In the data rows, 128 means zero.
Here are some points:
c(127, 096, 102, 133, 163, 148, 125, 129)
c(126, 131, 138, 135, 151, 162, 163, 169)
c(102, 139, 151, 164, 168, 169, 194, 168)
c(114, 137, 133, 123, 125, 123, 143, 150)
c(107, 151, 170, 177, 170, 173, 178, 143)
c(130, 147, 104, 056, 032, 065, 114, 165)
c(118, 155, 172, 164, 148, 162, 185, 167)
c(110, 144, 156, 162, 162, 168, 188, 169)
c(126, 124, 128, 133, 141, 139, 141, 142)
c(139, 122, 122, 113, 112, 115, 110, 104)
c(130, 118, 120, 129, 128, 142, 146, 149)
c(128, 132, 139, 152, 153, 170, 175, 184)
c(108, 141, 156, 171, 172, 167, 185, 164)
c(132, 144, 097, 053, 038, 060, 114, 160)
c(130, 136, 133, 122, 124, 126, 120, 129)
c(143, 120, 119, 129, 150, 175, 158, 178)
c(116, 115, 120, 132, 149, 136, 143, 145)
c(134, 141, 104, 071, 052, 060, 086, 113)
c(138, 123, 135, 143, 143, 164, 167, 174)
c(131, 134, 127, 112, 083, 066, 040, 031)
c(124, 120, 126, 136, 147, 156, 156, 165)
c(154, 095, 067, 074, 089, 078, 075, 101)
c(146, 124, 109, 081, 076, 067, 047, 054)
c(127, 138, 109, 079, 056, 058, 085, 097)
c(142, 124, 140, 119, 141, 158, 143, 163)
c(131, 145, 149, 125, 105, 068, 039, 026)
c(150, 117, 103, 094, 067, 071, 047, 060)
c(158, 087, 084, 089, 117, 112, 083, 115)
c(118, 151, 137, 128, 121, 135, 165, 168)
c(122, 126, 127, 135, 132, 137, 141, 132)
c(119, 147, 142, 135, 110, 100, 103, 082)
c(155, 083, 079, 087, 118, 131, 106, 139)
c(134, 147, 174, 190, 177, 163, 142, 121)
c(125, 112, 070, 055, 055, 049, 091, 133)
c(141, 073, 091, 116, 162, 150, 089, 131)
c(121, 161, 176, 164, 137, 163, 187, 174)
c(122, 121, 080, 051, 041, 052, 092, 133)
c(104, 141, 154, 169, 171, 170, 191, 160)
c(142, 119, 115, 106, 089, 089, 066, 057)
c(118, 125, 091, 046, 040, 052, 094, 138)
c(105, 147, 152, 170, 173, 172, 182, 162)
c(131, 136, 138, 109, 087, 063, 042, 027)
c(105, 146, 154, 175, 180, 170, 179, 148)
c(103, 145, 151, 162, 166, 166, 193, 174)
c(149, 116, 083, 075, 075, 078, 051, 090)
c(160, 072, 086, 077, 078, 112, 093, 127)
c(160, 075, 078, 105, 152, 135, 098, 121)
c(103, 146, 152, 167, 167, 168, 192, 169)
c(114, 146, 145, 146, 139, 129, 128, 111)
c(119, 112, 126, 156, 176, 154, 137, 127)
c(100, 144, 150, 164, 166, 166, 194, 173)
c(113, 139, 121, 092, 084, 102, 143, 161)
c(104, 145, 149, 161, 162, 170, 193, 173)
c(148, 148, 159, 150, 124, 085, 054, 026)
c(102, 142, 145, 161, 156, 166, 194, 183)
18 more points follow, each with its number after it:
c(153, 075, 077, 105, 148, 130, 081, 122) 0
c(118, 139, 150, 166, 175, 170, 169, 157) 1
c(151, 116, 123, 103, 137, 158, 136, 178) 2
c(121, 145, 171, 181, 178, 173, 157, 134) 3
c(103, 151, 169, 186, 171, 172, 181, 139) 4
c(136, 131, 121, 099, 077, 062, 042, 038) 5
c(143, 146, 184, 171, 174, 146, 087, 084) 6
c(117, 140, 119, 090, 082, 097, 139, 164) 7
c(113, 138, 144, 164, 175, 174, 177, 158) 8
c(101, 148, 168, 186, 177, 168, 176, 139) 9
c(153, 106, 079, 067, 071, 089, 065, 100) 10
c(116, 163, 177, 168, 146, 166, 189, 163) 11
c(127, 116, 118, 138, 139, 146, 155, 151) 12
c(139, 131, 106, 096, 069, 063, 044, 046) 13
c(149, 078, 066, 068, 091, 089, 084, 113) 14
c(160, 083, 078, 073, 081, 108, 085, 117) 15
c(151, 098, 089, 095, 116, 114, 088, 112) 16
c(137, 122, 110, 109, 111, 115, 112, 124) 17
Which of these numbered points is nearest to each point below, looking only along the 3 directions in which the first points spread most? Its number follows each.
c(103, 151, 176, 183, 165, 166, 185, 147) > 4
c(127, 160, 172, 144, 134, 159, 194, 180) > 11
c(158, 066, 080, 098, 149, 126, 099, 112) > 0
c(141, 087, 059, 069, 096, 078, 077, 124) > 14
c(137, 082, 054, 068, 113, 091, 078, 105) > 14
c(110, 143, 164, 179, 176, 172, 173, 144) > 9
c(105, 148, 157, 183, 188, 170, 171, 135) > 3
c(130, 129, 133, 133, 138, 136, 131, 134) > 12
c(171, 105, 092, 112, 121, 152, 142, 168) > 2
c(119, 135, 138, 137, 127, 127, 134, 129) > 12
Now 18 new points, numbered from 0 again:
c(107, 146, 163, 178, 179, 175, 176, 139) 0
c(143, 109, 095, 094, 103, 085, 060, 072) 1
c(109, 140, 130, 120, 116, 123, 160, 166) 2
c(113, 135, 113, 095, 093, 095, 129, 147) 3
c(112, 153, 170, 174, 157, 165, 183, 157) 4
c(119, 128, 088, 047, 042, 049, 092, 138) 5
c(136, 133, 121, 104, 083, 057, 036, 045) 6
c(135, 139, 142, 125, 113, 125, 134, 139) 7
c(114, 143, 156, 159, 157, 166, 191, 174) 8
c(110, 136, 143, 158, 164, 170, 194, 172) 9
c(141, 111, 129, 158, 187, 168, 139, 142) 10
c(104, 138, 160, 180, 185, 173, 168, 142) 11
c(161, 086, 077, 077, 085, 121, 108, 149) 12
c(107, 142, 154, 176, 178, 170, 178, 151) 13
c(104, 140, 151, 169, 167, 168, 194, 166) 14
c(159, 071, 079, 066, 091, 096, 103, 124) 15
c(120, 142, 151, 140, 119, 103, 097, 068) 16
c(118, 129, 140, 160, 172, 172, 178, 161) 17
The same question for these:
c(139, 117, 115, 117, 100, 094, 078, 094) > 1
c(110, 142, 162, 170, 178, 170, 173, 158) > 13
c(112, 154, 180, 175, 154, 170, 186, 153) > 4
c(165, 095, 080, 074, 098, 127, 096, 142) > 12
c(099, 142, 151, 164, 167, 170, 191, 170) > 14
c(139, 136, 149, 145, 140, 158, 175, 172) > 8
c(103, 150, 168, 187, 173, 170, 180, 139) > 0
c(156, 155, 169, 166, 149, 126, 073, 048) > 16
c(134, 100, 059, 062, 081, 072, 074, 125) > 15
c(133, 149, 145, 132, 114, 126, 135, 130) > 7
